In the data rows, the value 128 means zero.
Some points, one per row:
[ 75 114  75  96 120  75  78 109  98 101  95  75  75  87  90 109  74 132 137 107  85  94 124  85 119 176  98  88 112 150 137  44  83 105 141 118 124 121]
[ 75  75 161 163 146 148 157 149  75 156 160 159 148 157  76 155 157 144 134 151 158 151  77 164 143  74 154 160 151 132  76 173 158 156  78 152 149 148]
[161 145 160 151  77  75 154 149 155 150  77 169 148 150 154 159 153 138  71  74 158 150 145 162 153  74  76  77 149 132 145 177  73 159 150  80 145  75]
[162 152  73 163 147 146 156 147 156 153 157 161 147 156 166  77 157 144 133  74 153 153 149  76  75 115  76 162 152 130 140  73 160 156 138 152 150 146]
[120 128 118 118 149  75  78 133 130  75 130 126 141 122 113  77 131 142 148 137 128 127 142 123 150 172 129 124 132 156  76 103 120 139 170 147 131  75]
[117 131  73  75 144 143  78  74 128  75 121 117 136  71 111 136 125 143 147 133 121 121 142 116 144 178 125  77 129  72 148  89 111  79 165  80 137 133]
[157 145 161 150 153 163  78 148  75 157  77 170  75 149 150 157 154 143 143 151  74 152 148 160 154 138  76 159 146 139 149 171  73 159 160  80 146 146]
[ 86  75  73 100 123 114  78 110 102 108 101  83 119  91  95 113 102  75 139 111  98 100 130  90  75 177  76 101 115  72 143  52  73 108  78 126 124 122]
[141  75 137 136 164 162 150  74 149  75 146  74 154 137 131 152 149 149 152 151 147 146 152 143 158 166 151 135 147 159 156 136  73 153  78 159 146  75]
[156 146  73  75  77 162 159 150 152 153 159  74  75 148 149 160 156  75  71  74 158 153 147 160 151 138 158 155  75 135 152  73 153 162 158 159  75 148]
[162  75 165 162  77  75 152  74 156 153 160 160 145 157 164 153 154 143 129 152 155 152 151 162  75 118  76 163 152 125 138 174 160 156  78  80 149 148]
[ 74 108  70  93  77  98  78 103  94 101  92  69 115  82  86 106  74 132 132 104  87  89 124  81 116 172  94  89 110 154 134  44  79  99 143 120  75 118]
[164 146 162 158 146 152  78 150 153 154  77 161 147 154 164 154  74 137 138  74  74  72  77 162 147  74 156 160 150 127 141 177 161 159 139 151 147 147]
[ 75  75 158 150 156 160 154 147 154 155 155 165  75 153  76 160 154  75 137  74 158 154 149  76 154  74 157 156 147 135  76 176 156 158  78  80 143 143]
[166  75 165  75 145 144 154 149 156 151 160 159  75  71 167 152 150 143 126  74 157  72 149 164 139 114 156  77 150 126  76 172  73 155  78 148 147 151]
[163 150 160 163 146 143 154  74 156 156 161  74 147  71  76 150 156 147 132 146 155 152  77 164 137 115 155 161 150 124 136 173 160 153 132  80 148 148]
[ 69  75  73  75 117  97 105 104  89  96  77  67 112  71  87 104  87 128 132  98  79  84 121  77 110 173  91  84 105 147  76  46  74  79  78 111 119 113]
[101 121  97 110 134 127 125 117 111 117 111 104  75 102 103 126 115  75  71  74 110 114 132 105 134 175 116 108 123 154  76  73  73 121 157 134 130 130]
[125 136 118 119 152 150 138 134 131 130  77 126 142 121  76  77 131 140 150 136 135  72 141 125 154 172  76 125 135  72  76 104 121 137  78 148 140 138]
[ 75 122  84 103 126 113  78 118 104 114 105  85 123  94  99  77  74 136 143  74  98 101 131  97 126 174 108  99  75 152 143  52  93 111 151 125 129  75]
[ 75  75 160  75 146 144 155 151  75  75 159 160 146 157  76 156 156 144 133 149 154 147  77 161  75 118 158  77  75 126 141 170 158 159 133 152 147 146]
[ 75 150 163 155 154  75 155  74 156 156 160 163 148 153 155 159 156 141 137 151 156 153 150  76  75 128 155 159  75 135 149 174  73 159 148 157  75 151]
[165 150  73 165  77 142 152 152 153  75 162 159 146 156 166 150  74 145 129 151 156 149 150  76 143 115 156 163 151 129  76 172 160 158  78  80  75 149]
[165 152 166 162 145 147 154 151 154 154 160 160  75 155  76  77 156 142 133 151 155 153 148 166 142 119 158  77 148  72 137 173 161  79 130 148  75  75]
[ 75  75  71  93 114  75 113 109  92 101  77  74 118  71  92 105  93 131 135  74  83  88 124  83  75 178  76  86 112 151  76  73  80  97 143  80 119 118]
[145 146 146 135  77 164  78 148 149 147  77  74 148 141  76  77 148 152 151 150  74 146 151 142 159 166  76 146 146 154 159 143 144 157 171 159  75 145]
[164 150 164 164 143 148 152 151 154 153  77 160 146 155 173 154 154  75 131  74 157 151 149  76 141 114 154 161 153 130 137 175 161  79 125 147 149 147]
[126  75 121  75  77 149 142 135 134  75 131 130  75 122 121 142 135 144 153  74  74  72  77  76 149 172 136  77 138 153 156 106 122 139 170 155 137 138]
[163 152 165 162  77 150 160 150 154 152 154  74  75 153  76 156 157  75 135 148 159  72 153 162 146 120  76  77  75 128 139 172 157 158 137 151  75 148]
[ 81 114  73  95 122 111  78  74 101 104 100  78 118  91  91 113  74 135 136 107  74  72 126  90 121  74  76  93 110 152 137  49  84  79 146  80 123 124]
[164 151 160 160  77 144 155 153 156 153 165 165 146 157 169 153 157 145 131 153  74 153  77 162 144 117 159 163 149 130 139 174 163 161  78 152  75  75]
[131 136 127 124  77 153  78  74  75 137  77 133 143 126 120 145 135 141 152 140 134 133 145 130  75 174 138 132 141  72  76  73 126  79 172  80 138 139]
[ 75 115  64  75 111  98  78 104  87  96  91  69 113  85  87  77  91 130  71 101  85  90  77  78 114 177  95  88 108 148 138  73  73  95 141 112 117 118]
[161 155 163 166 143  75 155 148 152 149 157 160 144 154 167  77 152 144 131 147  74 150  77 161 141 113 154 169 151 126 138 172 160 157 128 152 148 147]
[158 144  73  75 161 169 156 148 157 156 161  74 153 150  76 157 154 143 149 155  74 152 145  76 156 143 158 155 152  72 151 167 156 162 159 161  75 147]
[160 149 163  75 152  75 152 148 155 152 162 164 149 156 155  77  74 143 138  74 155 153 150 164 150  74 158 160 152 134 143 176 155  79 149 158 145  75]
[120 134 116  75 147  75  78 133  75 133 127 124 140 120  76 138 130 143  71 134 129  72 141 122 147 176 131 120 135 154 148  97 117  79 168  80 137 134]
[164 151 162 160  77  75 152 147  75 151 158  74  75 157 169 153 156  75 130 153 152 151 152 163 144 120 158  77 151  72 142 173 162 156 130 152 147 147]
[ 70  75  64  87 113  75 106 102  90  96  84  74 109  71  84  98  88  75 134 100  78  87 121  77  75  74  93  81 106 150 132  47  73  96 139 115 121  75]
[166 152 165  75 141  75 155 154 156 152 160 160  75 157 171 153 156 144 133 149 154 150 151 164 143 117 155 160  75 125 138 175 159 156  78  80 150 147]
[163  75 162 169  77 141 151 151  75 154 160 160 144 158 169 151 155 142 129  74 154 154  77 163 141 112  76 166 150 122 137 166 161 156  78  80 149 151]
12 more points follow, each with its number after it:
[126 136 123  75 152  75 140 137 137 141  77 137  75 125 116 140 137 146 150  74 131 135 144  76  75 173 137 131 139 157 152  73  73  79 168 155 137 139] 0
[165 151 164 160  77  75 151 152  75 152 155 160 145 157 167 152 154 141 131 152 160  72 150 163 140 117 153  77 152 129 138 177 162 157 127 149 146 146] 1
[100 122  73 106 134 129 127 123 114 117  77  74  75 100 106  77 111 138 144 122  74 110 130 108 132  74 114 113 127  72  76  64 102 118  78 134 133 127] 2
[166 150 163 164 144  75  78 148 156 153 158 160 147 156  76 152 154 145  71  74 158 154 151 163 140 117 156 162  75 127 140  73  73 160  78 148 147 147] 3
[162 153 163 162 145 144 154  74 157 153 165 157 144 153 164  77 150 140 132 149  74 151 150  76  75 118  76 163 150  72  76 173 157 161 129 147 144 151] 4
[ 76  75  69  92 117 103 113 105  75  96  87  72 118  83  91  77  74  75  71 101  84  90 122  76 115 177  97  88 108 154 133  46  83 101  78 114  75 120] 5
[114  75 106  75 142 136 134 127 123 129 125  74 137  71 113 134 127 141 148 131 119 121 138 118 138 175 129 119 130  72 148  84 110 129 163  80 136 135] 6
[165  75 162 163 144 140 153  74  75  75  77 159 146 155 172 149 154  75 133 153 158 149 150 162 136 114 154 160  75 122  76 175  73  79 127 149 145  75] 7
[162 153 163  75 145 148  78 148 153 153 161 160 143 159 164 153  74 144 134 151 157 149  77 161 145 118  76  77 152 126 138 174 159 158  78 151 147 151] 8
[163 150 162  75 144 143 153 148 155 153 162  74 149 157 169  77 156  75 132  74 157 152  77 163  75  74 157 161  75 129 137  73 165  79 130 148 147 146] 9
[ 79 109  68  95  77  75 109 104  93 100  91  73 115  71  89 106  92 131 131 103  85  92 123  76  75 176  94  88  75 151 138  49  79 100 144 114 122 120] 10
[ 75  75 162  75 145 141  78 152 153 151 160 156 149 153 171  77  74 143  71  74 156  72  77  76 140 112 157 162  75  72  76  73  73  79 125 150  75  75] 11
Which of these numbered points is nearest to each point below, ignoring the 3 directions in which the first points spread most? Its number follows each.
[154 146 154 148  77 165 156 152  75 155  77 163 153 147 145 161 155 147 151 154 154 153 149 158 157 154 154  77 154 148 154 159 152  79 165 162 145 152] > 1
[ 75 110  70  96  77 104 112 111  92 100  77  74 114  71  85 107  94 132 137 103  84  92  77  84 120 177  76  88 110 152 136  47  80  79 142  80 123 121] > 10
[ 80 115  72  75  77 104 113 111  98  75  77  69 114  83  91 106  74 130 136  74  74  92 126  87 118 178  76  92 111 156 134  47  73  79 142  80 125 120] > 10
[164 152 164 162 142 142  78  74 160 152 162 160  75  71 165  77  74 142 131 151 156 150  77 164 142  74 157 162 150 122  76 175 165 159 127 149 147  75] > 2
[164  75 164  75  77 144  78  74  75 154  77 159  75 155 166 154 155 146 133 154 154  72 148 162 144  74 154 161 149 122 139 174 160  79 132 154 145 147] > 1
[140  75 144 138 159 165 149 145 146 145  77 152  75  71 131 154 152 146 154  74 144  72 145  76  75  74 151 145 148 152 158 140  73  79 175 161 144 149] > 0
[165 155  73 160 143 143  78 152  75  75 160 161 143 156 166 151 155 145 133 150  74  72  77 162 141 118 155 164 148 126 139 172 161 158 130 148 150 151] > 1
[ 75 151  73 165 145  75 154 150 156 155 160  74 146 155 171 152 157 144  71 147  74 152 149 164  75 115 157 164  75 126 139 173 159 157 128 147 146 153] > 10
[ 78 110  69  91 117  75 109 105  93  99  92  67 113  86  89  77  94 131 133 103  86  95 122  83 114 176  93  77 109 149  76  48  78 100 144  80 123 122] > 10
[ 67 104  56  85 111  92 102  95  75  75  81  61 104  72  76  98  84 126 132  93  78  85 120  76  75 177  89  82 102 147 131  45  67  79 139 107  75 116] > 10
[166 152 158  75 146 144 153  74 155 152 160 162 147 153 166  77  74 143 130  74 157 153 151 165 142 120  76  77 153 129 137 173 161  79 134 153 147 150] > 8
[158 148 156 144 163 164 155 151 157 152 158  74 155 148 146 160 151 144 144 156 156 155 148 155 159 147 155 152 151 141  76 159 154 160 160  80  75 147] > 6
[164 148 161 159 151  75  78  74 157 153  77 164 146 151 158 156 153 142  71  74  74 150 148 163 146 126 157  77 152 133  76  73  73  79 137  80 145 148] > 3
[ 75 152 160 164 142 147 153 149 158 149 159 161 146 160 166 149 154 144 133 149 160 150 149 162  75 115 158 160  75 126  76 173 162 162 129  80 146 147] > 10
[ 75 153 164 162  77 145 154 151 154 154  77  74 144 159  76 154 156 145 131 146 154 152 147 163  75 114 155 165 154 129  76 177 165 155 131  80 149 149] > 10
[118 127 118 115  77 148 137 134 130 130 125  74 140 115 113 140 125 143 151 137 124 126 142  76 145 173 134 122 132 157 153 100 118  79 168 149 141  75] > 10
[165 150 161 164 144 141 155  74 152 150 157 159  75 160 172 151 155 140 129  74 155  72 152 161 140  74 157  77 147 126 132 173 161 157 125 145 145  75] > 1
[ 75  75 164 165 147 144  78 147 153 151 158  74 148 156  76 151 155 145 132 149  74 149  77 162 144  74  76 161 152 127  76 168 162 156 132 148 148 149] > 2
[ 75 152  73 165 146 141 153 154 155  75  77 160 149 151 165 153 156 144 132 150 156 154 152 164  75 114 157 161  75 125 136 178  73 156 132 150 146 148] > 10
[162 150 163 165 146  75 153  74 155 158 162 161 146 156 166 153 155 146 134 149 156  72 144 164 140  74 151 161 152  72 138 173 158 156 130 152 149 151] > 1
[ 75 148 149  75  77 163 158 148 153 150 153 152 151 144 136  77 150 150 150 154 153 148 149 150  75 161 157  77  75 153 157 146 141 156  78 161  75 147] > 10
[163 151 165 163 142 146 152 152 154 153  77 160 149 154 169 154  74  75 133  74 151 148 147  76 139 116  76 159 154 129  76  73 162  79  78 150  75  75] > 5
[162 152  73 163 145 146 154 150 152  75 163 162 149  71 169 155 155  75 130 150 159 153 152 164 144 118 156 162 154  72 136  73  73 158 135  80  75 149] > 6
[104 122  99 110 137 129 128  74 117 121 114 105  75 108 101 126 118 135  71 123 110  72 134 105 133 173 118 114 124 157 147  70 107 122  78  80  75 132] > 5
[164 153 162 164 147 146 153 150 155 152 158 163 147 154 167  77 153 144 131 148  74 154 149 162 142 117 157  77 152  72 139 170 160  79  78 151 150 146] > 2
[122  75 115 125 150 146  78 136 129 131 131 122 142 122 117 142  74  75 147 136 130 129  77 125 148 170 128  77 141 158 153  97 119 137 166 148 137 136] > 8
[163  75  73 162 144 145  78 150 153  75  77 158 147 158 170 151 156 143 132 149 155 149 149  76 139 117 157 163 152 127 138 171  73  79 127 147 146 148] > 7
[168 152  73 163 146 145 154 155 149 154 164 156 149 159 170  77 154  75 134 149  74 150  77 162 145 116 156 163  75 125 139 173 160 157  78 150  75 149] > 5
[163 154 162 163 145 145 157 151 155 152  77 164  75 156  76 155 156 142 132  74 158 150  77  76 141 118 157  77 143 128 136 172 161  79 131 152 149 148] > 0
[166 153 165  75  77  75 152 152  75 155 160 159 142 153 168 154 152 142 129 146 155 152 152 161 142 115 155 160  75 123 136 171 164 152 128 145  75  75] > 10
[ 75 123 107 113  77 134 135 128 119 126 120 110 135 112 109 131 123 140  71 132 120 119 139 112 137 174 126 115 125 156 149  82 107 127 163 141 132 131] > 10
[ 75 113  70  92  77  75  78 107  75  96  91  70 114  71  88 103  93 131 132 106  87  72 121  80 115 176  97  90 109 151 139  47  80 101  78 117 121 119] > 10
[161  75  73 151 155 162 154 151 160 152  77 164 149  71 158  77 153 148  71  74 157 153  77 164 154  74 156 157 150 137 147 172 158  79 152  80  75 147] > 5
